In the data rows, 128 means zero.
Here are some points:
[ 93  87 109  93 151 167  76 177  99 153  78 160  78 187 186 196]
[108 172 118 138  73 109 100  76  95 193 145  63 104 116 139 150]
[120 167 147 116  73  86 168  95 124 108 182  93 132 138 111 103]
[114 117 122 129 129 141 103 135 111 131 100 134  92 142 162 160]
[143 127 142 111 131 103 134  97 132 135 172 117 118 108 140 122]
[152 102 118 113 112 144 165 147 141 135 165 135 178 158  82  81]
[ 89 168 131 121 108  95 137  73 134  88 154 127  94  60 181 112]
[116  73 110  98 152 179  89 188 104 155 103 169  96 202 165 162]
[126 180 146 161 133  78 124  94 142  70 105  82 112  96 167 152]
[117 170 146 158 164 101 133  79 133 116 136 119 137 122 120 142]
[147 116 127 127 102 135 177 132 154 140 168 127 183 139  75  71]
[142  80 107 108 104 164 168 163 153 154 168 140 170 182  86  75]
[145 149 129 164 149 110 148 116 151 107 117  52 157 104 112 136]
[129 173 139 151 120  93 148  87 138 108 144 103 135  69 109 105]
[153 163 133 187 148  68 141  77 138  98 108  92 171  49 121 154]
[139 150 143 149 141 105 132 108 130 106 123 119 117 105 122 100]
[108  70 107 103 158 173  67 180  99 162  85 163  69 199 186 186]
[ 84  72 130 148 155 152  80 157  73 184  73 127  64 180 239 191]
[ 88  47 140  92 160 176 105 192 129 118 100 126  96 194 166 148]
[140 127 127 130 124 120 152 137 141 127 139 134 148 136 106 117]
[123 155 131 155 122 105 107  91 119 117 105 120 117  83 135 123]
[226 110 124 125 103 119 142 139 190  89 206 142 185 142  69  82]
[121 150 143 140 135 106 119 100 123 110 116 110 119  86 132 141]
[131 141 139 113 112 109 138 107 140 123 115 125 185 142 118 103]
[125 138 183 160 131 133 135  90 145 123  98 104  96 110 124 134]
[111  91 130 108 135 161 114 166 115 151 112 147 111 174 148 158]
[126 147 120 132 162 108 131 125 105 114 124 135 108 106 120 128]
[122 172 154 158 127  99 132  81 134 103 133 101 139  65 129 136]
[158 117  98 141 120 109 180 154 118 115 172 133 169 169  90  82]
[122 165 140 158 134  91 128  87 125 113 117 116 116  77 137 128]
[115 161 140 138 141 100 112  91 116 110 117 109 107  89 149 158]
[123 164 141 143 119 100 130  90 131 116 122 105 130  80 121 129]
[110 153 132 150 146 102 105 110 108 106 100  96 101  90 149 130]
[ 97 131 120 124 143 120  90 119 103 127  91 127  89 121 170 169]
[142 136 119 126 119 122 154 127 132 122 152 131 163 133  93  90]
[124  93 152 171 112  34 111  78 132 118 145 146 149  50  87 122]
[136 177 147 153 118  96 149  88 130 103 135 103 142  76 117 116]
[134 163 161 157 129  75 137  88 135 108 145  89 120  85 126 136]
[ 99 141 129 140 141 123 113 110 123 117 129 116 135  94 129 110]
[115 159 134 150 134 104 108  84 118 125 105 110  95  85 156 159]
[ 96  73 116 117 123 173 111 189 117 161  90 180 109 176 156 162]
[137 115 127 121 118 136 159 139 149 131 155 135 162 147 102 102]
[155 165 140 150 108 100 112  96 141 110 113 107 125 100 105 129]
[ 87  57  92  99 158 206  80 194 121 177  70 176  66 203 190 204]
[136 142 147 135 150 135 113  96 149  91 153  74 143 126 101 116]
[ 91  34  47  89 143 151  71 170  88 161  75 200  35 194 184 220]
16 more points follow, each with its number after it:
[131 161 135 137 134  98 139  79 135 103 134 111 143  80 129 120] 0
[133 148 144 133 116  92  89  86 124 115 118 103 111  88 135 154] 1
[145  98 119 106 100 154 167 166 147 142 165 142 177 162  80  85] 2
[145 139 131 136 130 117 135 115 139 122 139 117 135 117 125 121] 3
[ 86  57  95  98 165 190  64 217  98 191  66 186  38 235 213 219] 4
[146 167 164 112 113  72 129 115 131 114 116 136 190  66 117 154] 5
[ 93 110 136 114 145 143  88 138 111 136  88 139  89 146 171 173] 6
[126 156 138 139 130 103 122 100 120 108 126 110 124  89 137 138] 7
[134 169 126 120 146 124 139 144 122 165 112 142 123 176 156 109] 8
[158 110 134 119  96 152 176 144 162 118 165 144 176 159  88  73] 9
[120 142 128 125 133 120 114 115 112 124 115 127 109 122 140 147] 10
[ 86  72 124 102 151 171  62 187  93 162  82 164  66 188 185 206] 11
[158  97 118 113 103 156 179 152 163 148 175 141 181 164  75  76] 12
[143 130 146 149 117 117 140 116 139 119 152 127 187 115  65  85] 13
[110 123 125 134 148 129  99 126 115 129  99 134 105 138 164 178] 14
[107 121 134 129 110 131 141 123 141  97 137 128 148 138 136 118] 15
Which three of these numbered points are nearest to each point below, looking only along the 5 directions in which the first points spread most? Their numbers follow each, nearest first.
[140 173 125 179 146  89 194  85 161 127 160 143 204 131  83  50] > 13 9 5
[150 144 100 132 143 105 122  80 151 136 124 124 163 139 105 114] > 3 13 5
[142 156 148 134 122  96 133  94 137 105 124  96 116  63 118 114] > 0 7 5
[160  93 147  85 113 156 172 155 117 100 215 146 186 115  89  71] > 9 12 2
[127 134 133 135 122 121 135 119 125 119 134 124 131 112 119 133] > 3 15 10
[129 131 107 134 148  98 192  96 155 109 126 108 169 101  65  54] > 13 3 5
[147 155 135 145  93 110 170 101 168  96 159 108 180  85  70  70] > 13 5 0
[149 151 145 127 126 105 126 124 123 111 121 128 121 130  96 146] > 3 15 10
[148 161 130 147 103 101 184 101 137 112 164 114 179 106  78  75] > 13 5 3
[ 84  37 105  83 171 200  52 209  80 182  58 186  41 244 217 212] > 4 11 6
[123 126 120 115 148 156 117 150 116 142 118 124 107 156 141 129] > 8 10 14
[ 79  19 127  92 126 181  73 157 112 126  84 163  81 172 191 214] > 11 4 6
[132 139 149 136 132 116 135 113 141 110 124 111 131 109 118 127] > 3 7 15
[ 90  33  93  83 158 203  66 230  99 172  75 186  57 243 198 211] > 4 11 6
[118 158 137 146 125 119 133 107 137  98 119  97 104  94 128 132] > 7 0 1
[125 151 136 142 132 111 124 100 130 114 115 104 127  98 125 134] > 7 1 0
[121 114 146 124 146 156 127 111 141 125 120 158 128 123 145 117] > 15 10 8
[115  95  95  60 162 170  90 128 169 160 112  77 146 102 134  66] > 8 15 3
[132 199 149 141 121  81 138  73 117 108 140 131 140 102 144 114] > 0 7 5
[130 124 124 122 136 138 125 135 130 132 127 131 125 144 135 132] > 8 15 10
[149 190 147 144 111  96 149  85 138 104 138 101 141  71 107 108] > 0 5 7
[104 168 153 188 162  91 106 121 117 151 132 109  67 108 116 196] > 1 10 7
[119 127 136 131 141 121 116 122 103 130 119 129 101 131 144 141] > 10 14 8
[101 219 140  97 119  86  91  93  91  70  47 149  93 115 129 179] > 1 7 10
[ 96  71 109  93 158 173  71 187 101 159  74 156  60 197 183 197] > 11 4 6
[122 156 131 151 134 100 115 102 119 114 104 108 117  95 150 131] > 1 7 10
[116 149 134 142 144 106 103 101 116 109 108 129 109  98 142 153] > 1 7 10
[ 97  41  95  85 158 184  68 228 103 170  78 182  57 230 193 202] > 4 11 6
[107 105 119 102 169 140  94 161  89 143  75 140  84 156 170 179] > 6 14 11
[153 143  95 127 105 133 144 142 128 118 167 127 126 128  98  87] > 15 3 13
[139 168 147 145 124  92 142  87 139 103 133 105 147  79 114 110] > 0 5 7
[ 84 150 111 126 134 124 121 116 113 118 111 116 106 116 132 141] > 10 7 1
[145 115 130 120 108 139 169 138 156 137 162 137 191 140  75  74] > 9 12 2
[129 134 145 144 122 111 141 111 130 119 130 109 131 112 126 123] > 3 7 15
[146 166 159 142 118 110 151  89 151 113 158 108 146  89 104 105] > 0 5 3
[103 122 116 111 157 170  60 182 105 151  54 166  75 205 200 218] > 11 4 6
[139 174 129 162 143 104 158 106 159 114 182 125 141  63  66 168] > 5 0 3
[157  95 111 127 101 158 172 152 158 152 173 139 175 164  65  70] > 12 2 9
[109 136 142 163 124 112 134 105 113 107 141 127 143  99 132 131] > 7 3 0
[131 118 124 119 124 144 135 145 133 133 129 133 135 148 129 126] > 8 15 3
[122 149 126 152 174  90 114  97 147  68 149  84 105  41 133  85] > 0 7 5
[149 162 129 147 126 113 133  96 113 100 111 102 139  87 135 156] > 7 1 0
[143 169 109 145 125 166 174 158 127 117 103 125 140 145 118 135] > 8 15 3
[119 155 136 139 141 101 102 102 120 108 112 112 106  96 157 149] > 1 7 10
[160 124 117 133  90 141 179 142 158 146 183 157 173 176  73  66] > 12 9 2
[110 133 128 127 142 124  99 127 109 128  98 124  93 125 159 168] > 14 10 6
[150 134 135 134 105 103 164 109 151  96 171 125 183 102  85  72] > 13 9 3
[134 115 152 167 143 119  96 169  52 151 119 183 108 142 184 200] > 14 6 10
[159 124 100 177  71  85 178 143  85 112 171 153 149  68 138 109] > 5 3 13
